[[-15  17 -22  27]
 [ -5 -53  50 -55]
 [-80 -82  81 -83]]
->
[[-53  50]
 [-82  81]]

[[ 66  67  64  68  64]
 [-64 -66 -66 -65 -63]
 [-64 -66 -63 -62 -69]]
->
[[-66 -66]
 [-66 -63]]

[[ 46  -4 -31]
 [ 60  74  85]
 [ 51  -9 -21]
 [ 40 -27 -35]]
->
[[ 74  85]
 [ -9 -21]]

[[ 37 -25 -66]
 [ 37 -27 -65]
 [-38  23  67]]
->
[[-27 -65]
 [ 23  67]]

[[  7 -16 -20 -38 -26]
 [  9 -37   1 -36 -30]
 [-27 -42 -12 -16 -78]]
->
[[-37   1]
 [-42 -12]]

[[-70 -68 -72 -69]
 [-72 -71 -73 -67]
 [ 69  72  71  68]
 [-75 -73 -68 -73]]
->
[[-71 -73]
 [ 72  71]]

[[-13   2  21 -58]
 [-59   8  -1  19]
 [ 41 -10  16 -40]
 [ 54  -3 -40  84]
 [  4   1  14 -49]]
->
[[  8  -1]
 [-10  16]]

[[ 52  11   7]
 [ 25  -6  19]
 [ 37  26 -10]
 [ 67  18   4]
 [-43   8  -2]]
->
[[ -6  19]
 [ 26 -10]]

[[ 14  25 -74]
 [ 24  28 -75]
 [ -6  21 -71]
 [ -2  22 -72]
 [  3  23 -72]]
->
[[ 28 -75]
 [ 21 -71]]
---
[[-85  54  84 -42  80]
 [ 88 -55 -86  85 -87]]
->
[[ 88 -55 -86  85 -87]
 [-85  54  84 -42  80]]

[[-22 -10 -12 -10  40  90   8  26 -10 -50 -78 -76 -47]
 [-65   6  40  27  59  57   8  30  37 -32 -91 -86  15]
 [-21 -61 -43  12 -37  18  34  50 -74  32   2   2 -47]
 [ 26  67  37 -15  32 -21 -34 -48  69 -40   5   6  38]]
->
[[-21 -61 -43  12 -37  18  34  50 -74  32   2   2 -47]
 [-22 -10 -12 -10  40  90   8  26 -10 -50 -78 -76 -47]
 [-65   6  40  27  59  57   8  30  37 -32 -91 -86  15]
 [ 26  67  37 -15  32 -21 -34 -48  69 -40   5   6  38]]

[[ -6  17  88  60 -42 -19 -29  13 -32  70  84 -78   8]
 [ 16  13 -70  -1  50 -22 -38 -34  55  35  60  76  34]
 [  1  15  -1  28  10 -21 -40 -19  22  56  75  11  24]
 [ 23  -3 -67 -15  40 -12 -11 -18  33  -5  23  67  21]
 [-69  43   0  -6  18  24 -39 -35  49  56 -30  22  -3]]
->
[[ 23  -3 -67 -15  40 -12 -11 -18  33  -5  23  67  21]
 [ 16  13 -70  -1  50 -22 -38 -34  55  35  60  76  34]
 [  1  15  -1  28  10 -21 -40 -19  22  56  75  11  24]
 [ -6  17  88  60 -42 -19 -29  13 -32  70  84 -78   8]
 [-69  43   0  -6  18  24 -39 -35  49  56 -30  22  -3]]

[[-65  69  69  68]
 [-56  59  59  58]
 [ 62 -66 -66 -65]
 [-44  45  46  45]]
->
[[ 62 -66 -66 -65]
 [-44  45  46  45]
 [-56  59  59  58]
 [-65  69  69  68]]

[[-80  40]
 [-19  18]]
->
[[-19  18]
 [-80  40]]

[[-22 -18  54]
 [ 40  14  37]
 [-12 -25  31]
 [ 52 -37  17]
 [  4  -2   0]
 [ 59  -9  16]
 [-10 -31  25]
 [  1 -38  49]
 [ 73 -36  25]
 [ 42 -12  63]
 [ 40 -32  14]
 [ 20 -48  31]]
->
[[ 20 -48  31]
 [  1 -38  49]
 [ 52 -37  17]
 [ 73 -36  25]
 [ 40 -32  14]
 [-10 -31  25]
 [-12 -25  31]
 [-22 -18  54]
 [ 42 -12  63]
 [ 59  -9  16]
 [  4  -2   0]
 [ 40  14  37]]

[[-16 -14 -59  28]
 [ -4  10 -14 -46]
 [-37   2 -60   8]
 [-24  19  20  35]
 [-13  13 -12 -52]
 [-15  29  26 -25]
 [-71  62  22   1]]
->
[[-16 -14 -59  28]
 [-37   2 -60   8]
 [ -4  10 -14 -46]
 [-13  13 -12 -52]
 [-24  19  20  35]
 [-15  29  26 -25]
 [-71  62  22   1]]

[[-31  68  -5 -19   3]
 [-21  44 -28 -29  -5]]
->
[[-21  44 -28 -29  -5]
 [-31  68  -5 -19   3]]
---
[[  3 -23   7 -13  17   7 -70]
 [  3 -23   7 -13  18   7  -5]
 [ 25 -30  -1  -8  18   7  -7]
 [  1 -23   7 -13  18  24 -81]]
->
[[  3 -23   7 -13  17   7 -70]
 [ 25 -30  -1  -8  18   7  -7]]

[[ -3  -9   1  10   0   3   2  11 -21   2 -20 -14   0   7]
 [ 12   0  23  -5  10   4 -21  72 -83  -3  10 -18   3  20]
 [ 13  21  10  -8  12 -22  -1 -12  15  -3  21   2  -8 -16]
 [ -9 -10  -4  16  -8  -1   4   7 -27   8 -30 -14  -5  17]
 [-13  19 -15   6 -14 -32  -9 -10  -8   5 -23  -3  -8  17]
 [ 10  54  16   2   9 -70 -18   5 -20  -9   6 -20 -13  18]]
->
[[ -3  -9   1  10   0   3   2  11 -21   2 -20 -14   0   7]
 [ 13  21  10  -8  12 -22  -1 -12  15  -3  21   2  -8 -16]
 [-13  19 -15   6 -14 -32  -9 -10  -8   5 -23  -3  -8  17]]

[[-28   3 -16  16]
 [  5  49  63 -54]
 [-43 -12  -3  14]
 [-54  78  74 -58]
 [ 12  34 -16  13]
 [-53 -23 -18  18]
 [-28  -7 -46  44]
 [-52  52 -30  35]
 [ 45 -55  24 -12]
 [-45  27 -37  45]
 [-20 -20 -63  68]]
->
[[-28   3 -16  16]
 [-43 -12  -3  14]
 [ 12  34 -16  13]
 [-28  -7 -46  44]
 [ 45 -55  24 -12]
 [-20 -20 -63  68]]

[[-59  33  28]
 [-57  19  26]
 [-34 -16 -67]
 [ 63 -29 -21]
 [-40 -28 -62]
 [-36 -15 -71]
 [ 68 -31 -12]
 [-68  23  24]
 [ 25  13  58]
 [-37 -20 -65]
 [-24 -18 -65]]
->
[[-59  33  28]
 [-34 -16 -67]
 [-40 -28 -62]
 [ 68 -31 -12]
 [ 25  13  58]
 [-24 -18 -65]]

[[ 57 -18 -18 -10 -20  -5]
 [-24  17   9  -1  26   3]
 [ 52  -3 -14  24   6  39]
 [ 77 -28 -29  24 -29  23]
 [ 49 -11 -21  23  -3  29]
 [ 51   0 -14  14  10  34]
 [ 40   3  -3 -21   5   2]
 [-73  -2  10   1  -2 -43]]
->
[[ 57 -18 -18 -10 -20  -5]
 [ 52  -3 -14  24   6  39]
 [ 49 -11 -21  23  -3  29]
 [ 40   3  -3 -21   5   2]]

[[ 31  89   3 -20 -39  29]
 [ 74  92  40  40 -41  93]]
->
[[ 31  89   3 -20 -39  29]]

[[-25  21  55  15  34  20  14 -22  -9]
 [-46  30  22   3  22   3  20  -4  -7]
 [-47  30  22   3  22   4  21  -5  -9]
 [-40  15  68  -2  44  38   4 -28 -25]
 [-35  21  63  13  36  25  12 -24 -14]
 [-29   7  44   5  54  55   4 -43  -7]
 [-31  10  45   5  52  53   6 -43  -8]
 [-38  21  65  11  37  30   9 -27 -16]
 [-19  -7  45   0  58  63   0 -40  -4]
 [-37  16  44   7  48  47   9 -41 -10]]
->
[[-25  21  55  15  34  20  14 -22  -9]
 [-47  30  22   3  22   4  21  -5  -9]
 [-35  21  63  13  36  25  12 -24 -14]
 [-31  10  45   5  52  53   6 -43  -8]
 [-19  -7  45   0  58  63   0 -40  -4]]

[[ 40 -38 -70 -13  25 -44]
 [ 11  56  12 -17  -5 -30]
 [-43 -32   2 -51   7  35]
 [ 44  64  12 -38 -17 -26]
 [-34  18  11  71  36  34]
 [-27 -54 -49 -31  -2  11]]
->
[[ 40 -38 -70 -13  25 -44]
 [-43 -32   2 -51   7  35]
 [-34  18  11  71  36  34]]

[[-83  -2  63]
 [ 22 -16  61]
 [-86  16 -16]
 [ 16 -55  -4]
 [-55  40 -81]
 [ 42 -11  78]
 [-39   7  -1]
 [ -9  89 -18]
 [ 48 -63  47]
 [ 85 -28  85]
 [-83  87   5]
 [-88  32 -34]]
->
[[-83  -2  63]
 [-86  16 -16]
 [-55  40 -81]
 [-39   7  -1]
 [ 48 -63  47]
 [-83  87   5]]
